(in the rows, 128 means zero)
Each named move below is a turn or a mirror, shown by a few rows before and after it. Which moves, in which order, take the first row of each later pair to the second? The first pair is answered.
move S:
[136 118 143 144 152 108 121 124 86 119 132] |-> [133 109 134 137 155 116 129 123 87 125 136]
[129 117 155 139 124 123 136 122 148 135 125] |-> [130 114 154 132 125 126 141 122 145 139 128]
[119 142 159 139 129 121 120 143 120 136 109] |-> [121 105 132 127 139 141 148 136 120 158 130]
[122 116 139 131 106 132 159 130 155 141 122] |-> [120 129 148 136 103 126 151 134 157 134 115]
move L:
[122 87 131 121 125 121 133 122 87 132 130] |-> [133 99 120 136 138 119 149 115 104 145 156]
[136 105 113 109 98 118 79 144 107 115 119] |-> [156 115 101 134 94 96 109 129 119 127 165]
[130 119 112 111 148 137 125 131 120 133 137] |-> [126 111 120 106 124 131 120 134 111 126 125]
[118 131 143 118 134 147 118 131 130 124 93] |-> [126 125 151 131 95 118 138 124 124 119 116]
move P:
[128 113 148 120 130 124 147 123 126 136 128] |-> [128 115 146 120 119 125 146 122 126 133 124]
[123 116 143 138 103 134 135 134 148 127 151] |-> [114 114 136 122 101 147 114 141 147 124 133]
[143 120 102 141 133 126 139 121 142 146 170] |-> [139 119 105 137 92 128 134 125 153 137 156]
Then:
Each pair is 2 to 4 moves apart.
[118 146 130 123 142 149 103 129 132 117 105] |-> [114 115 134 107 138 157 119 127 111 124 104] : S P L
[128 100 142 133 154 118 168 108 108 142 146] |-> [115 132 142 122 171 150 126 128 143 129 89] : P S L L
[119 134 131 112 99 139 118 134 128 124 114] |-> [116 144 138 114 124 136 108 137 119 125 110] : S P S
[124 120 99 114 146 123 127 123 142 146 149] |-> [125 115 106 119 122 106 135 118 133 144 156] : L L L
[133 86 106 105 51 159 154 128 154 133 125] |-> [153 94 74 117 104 159 163 118 158 155 175] : P L L
[146 89 165 135 144 117 138 123 75 139 131] |-> [156 88 148 143 130 122 166 113 104 155 154] : L S P S
[120 80 101 91 124 166 141 133 111 137 122] |-> [126 90 105 104 155 163 160 129 120 148 133] : P P L
[130 145 182 144 86 120 160 132 162 151 117] |-> [114 107 162 102 120 172 148 141 154 159 92] : S L L
[131 90 128 105 95 141 162 122 131 133 135] |-> [131 101 119 102 144 159 160 124 142 147 133] : L L P
[136 132 119 126 175 129 141 130 123 142 142] |-> [127 113 150 124 145 111 148 129 90 127 132] : L P L L
[136 137 137 116 125 130 97 149 138 109 92] |-> [154 146 126 135 177 117 123 136 140 132 140] : P L L L
[146 129 128 141 149 140 157 113 133 155 162] |-> [138 100 126 114 145 167 148 118 115 150 137] : S L L S
[131 157 128 171 92 92 128 126 154 113 149] |-> [110 85 98 109 90 132 105 134 101 110 131] : P P S L
[122 111 103 107 150 168 134 124 145 141 124] |-> [127 97 127 116 161 142 154 117 109 142 146] : L P P
[135 115 106 108 114 166 126 143 156 119 102] |-> [150 121 94 126 155 145 151 131 152 141 152] : P L L L
[120 139 153 137 119 120 122 132 128 123 88] |-> [131 125 142 144 144 119 167 116 126 144 129] : P P S P
[126 149 132 142 134 107 133 131 115 122 146] |-> [130 135 106 136 123 125 141 124 132 131 158] : P P L S
[121 174 129 140 166 131 110 148 153 130 113] |-> [116 154 146 131 91 108 100 151 124 107 101] : L L P
[120 98 112 103 145 157 108 124 111 128 130] |-> [124 97 130 114 150 128 121 113 88 129 146] : S P L S
[121 159 140 157 117 104 123 122 141 108 126] |-> [110 131 122 130 92 133 114 129 145 106 110] : S P P S
[128 123 127 119 150 158 152 127 146 137 119] |-> [132 116 146 126 135 136 169 119 131 135 126] : L P P P
[118 133 126 102 179 148 135 150 119 139 124] |-> [114 117 163 104 129 124 148 147 91 119 113] : P L L P
[112 126 128 126 167 114 157 119 124 136 121] |-> [111 147 142 135 153 108 151 123 139 129 108] : S P L
[130 171 143 172 171 126 131 135 127 135 133] |-> [132 150 114 161 105 157 148 136 174 139 125] : S P P L
[131 127 103 127 125 137 116 128 137 127 138] |-> [123 120 114 117 142 139 108 132 120 123 125] : L P P L
[126 113 100 146 135 142 158 130 145 130 130] |-> [115 107 121 131 142 150 147 142 124 121 100] : L P P L
[123 98 150 126 118 136 148 138 98 133 136] |-> [117 123 156 125 142 145 116 152 107 124 108] : S L L L
[126 117 109 134 115 136 150 119 153 132 138] |-> [120 108 121 130 99 131 146 120 141 125 130] : L L L
[110 128 139 112 95 138 115 136 121 119 103] |-> [119 107 114 107 91 143 132 129 122 133 130] : S L P
